Each path below is one point turned by a fixed rotation once a step. After each direction that follows a path, write how fast that rotation turns it, in degrees each step (0 if it stays still).
Each turn is a multiple of 5 degrees from 10 to 175, or 0.
Each row of a path follows its step; steps can be skipped.
Rotation 1:
step 3: [  8 -14  16  -1  24 -13 -19  -2  20  12  -1  51   3  20   2  -6   3 -13
  12  33  27 -17 -23 -14  19  19 -20  18 -22   9  23   5  11 -41  -9   0
  -5  19  18 -46   8   5   9   6 -30   5 -18   4 -21  15  17  -3  11 -58
  14  12 -27  10  14 -20   1 -41  -5   9   3  -8  -1 -11  -8 -29  14  -8
  -8 -18  21]
step 5: [ 11 -13  44  19 -39  27  29  14 -11  11  11   7 -14  19   6 -25 -15 -33
 -25  12   0  23   5 -32  41  14  31 -13   3  19  11  -9 -15  19  13  32
  -3 -13  -2   7 -24  -9 -29  -2  21  -5   4 -15  -3   7 -17  -6 -39  -9
  28  14  28 -11 -19  24 -20  10  -7   4   2  14  18  10 -17  10   1  17
 -23  16  25]
step 6: [ 25   7  29   9  19  14  26  15  11 -15 -20   4 -45 -35  -9 -15  19 -23
 -23   4   5 -10   8  -5  -2 -14  -4  -6   6  11  24   5  13   2  -5  25
   1  14  -8  -7   2  -2 -10  19 -20 -30 -15 -11 -22  25   4  -1  16 -21
 -25  13 -27 -47  13 -22  38 -18  -2  -7   9   4   1  19  -2  22 -26 -24
 -58   6 -18]
step 10: [  5 -19   3  12 -26   2  25  19  -9   6 -20 -10 -13   5  27 -10  -8  23
 -25 -15 -20  24 -15 -34  13   0  21  12  -3  19 -14   2 -39 -16  10  45
   8  -9  14   0 -24   6   9  41 -13 -19   9 -39   5 -17   0  16   9  11
  26  -2 -19 -22 -36  18  11  28 -33  16  12   1  18  10  -6 -11 -11 -42
  -6  27   4]
step 12: [ -3  11   8   5  32  -6 -16 -35   2 -31  11  -2 -23   9 -22 -24  -5  11
 -28  -1  -5 -18  41 -10  26   3  -5   6  25 -25   9  20  26 -40 -21   2
 -20  -1  -4   1  -3   9   1 -16 -45  -8 -12 -13 -17  25  25  -6  46  -3
 -21  13  10  10  34  21   5  24 -23  12   6  27  11   8   0 -22  25  20
  24 -18   7]
step 13: [-14   6  16 -28 -32 -26 -25   1 -21  37  -6  -4 -32  17 -16 -19  -2 -24
  12  13 -17  -7   4 -13  40   7  20  -6 -23  -6  15  -3  -3   0  40  -1
  18  -6 -23  13   0  -5 -43  -9 -30  20  13 -13  -2  -5   6   9  19 -21
   8  21 -19  21 -22  43 -42  12 -26 -17  -5   2  28 -22  -1  -5  15 -15
   1  22   2]
step 14: [ 19  17  24  -4 -25   5  11  24   8  -1  -7 -10 -41   5 -16   4   6 -12
 -24   7 -13  17 -26  44  -3  48 -12  32  10   3  23   3  32   3  11  19
   3   3 -31   3  12  43 -11 -11   4  -1 -14 -21 -25  -8  34   9 -28  16
  25  -5 -21 -17  -6  -9   0 -14  20   7   0  -6  18  20 -27  14 -25 -25
 -18  17  16]
step 15: [  7   1  -7   7  -1 -12  20  -1  21 -14 -20  -7  11   2  18  -9 -45  22
   6   8  36  -4   5  -3  15   4   9  34   6  14  -6  10 -16 -35 -18  51
 -38   2  -9 -17   7  -7  20  32  10  -4 -45   1 -51   1  -2  15  20   7
   4  36  -2 -12 -12   6  14  -1  -8   0  -3   8   2  28 -11 -27  21 -28
 -20  26  23]
step 17: [  5  18  14   7 -16  30 -10 -15  13  -5  31  15 -28  43 -26  -1 -26 -14
 -35 -15   5 -28  24  -1  28 -26   3   0   5   5 -16 -11  31  -4  -4   4
 -16  -3  19  22  13  41 -27 -19 -15 -15 -13 -18   0  25  21  -5  -5 -10
 -15  16  -9  -4  -2  15 -28 -14   7  23   6  -8   8 -17 -17  38  -9  34
  28 -11  38]
Directions:
[  1   2  -5  -3   2   4  -2   3   4   7   2   0   7   5  -2  -8   5   1
   5  -2  -1   4   4  -5   1   3  -2  -3   2  -2 -12   4  -1  -6  -3  -4
   4   6   3  13  -2   5  -4  -1  -1   4   1  -1  -4   2   2   1   0  -5
  -8   3   0  12   3  -5   6  -1   1   2  -1   6  -5   1  -5  -8   7   1
  -6  -4   5] => 85
[ -7   3  -2  -3  -3  -1  -3   1   2  -2 -10   0  -8   2  -2   3  -1   1
   4  -2   4  -6   5   4  -4   3   1   2   4 -10   5   7 -11   5   4   0
   5   3  -6   1   7  -4  -8   4   2  12  -3  -2 -10   2  -3   4   1   4
   7  -2   1  -1   1  -1   6   2   8   1  -2  -2  -1  -2   1  -1  -2  -2
  -3  -6   4] => 55
[ -1   1   3  -8   0  -3   1   3  10   0   4  -1   2   1   0  -3  -2   0
   1   1   1  -3   1 -10 -10   7   0  -1  -5  -9  -1  -6   6  -5  -6  -6
  -3 -15  -2   0  -4  -4   0  -2   1   1  -1  -4  -6  12  -3   3   3   2
   4  -9   8   1  -3   7   0  -5  -2  -2   2  -2  -3   0   5   0  -1   3
   0   3  -1] => 90
[  2   0  10  -2   4  -3   2   0  -7   1  -5   0   4   1  -2 -18  -4   5
  -4   1  -3   3  -3   6  -8  -6   5  -9   0   8   0   0  -1  -2  -1  -1
  -3   5  -5   1   7   3  -4   1  -5   8  -2  -3   2   2  -1   3 -11   1
   6  -4   3   6   1   4   0  -3   1   0   3  -1  -3  -1  -1   5   0  -6
   5   7   0] => 80
[ 3  4  2  4  8  4  3  3 -2  7  4  3  4 -7  5  1  8 -7 -1 -2  5  4  2 -6
 -4  0 -1 -3  1  0  2  9 -6  3 -4  6  5  0  7  0 -1 -7 -2  0 -5 -8  6 -3
 -3  8 -1  3 -4 -1 10 -2  3 -2  8 -1 -5  6  1 -2  1 -7  2 -2 -3  5  7 -4
  1 -6 -6] => 20
[  2   1  -3  -3   0   4  -3   1  -3   6  -5   4  -2   0   1  -5  -4  -1
   2  -7   2  -1  -1  -2   6   7   0  -5   3   3 -11  -6  -4  10  -4   1
   2   2   1  -3  -5  -4   3   0   0   6   0   5   3  -8   3   3   9   6
   7  -2   3  -1  -3   7  -2  10  -5  -9   7   6  -3  -1   6  -3   6  -1
  -1   7  -2] => 130
[ -2  -6   5  12   4   4  -6   8  -2   2   2  -8  -2   2 -12  -3   1  -6
   7  -9  -5   3  -3   0  -1   5   3   2  -3   3   1   1  -1   6   7  -1
  -1  -6   2   6   1   2   0   4   3   5   1  -6   1   5   3   2   2   3
  -5   5   4  -4  -3   0  -4  -4  -4  -5  -3   0   8  -3   4   6   5   4
   6  -4   7] => 85
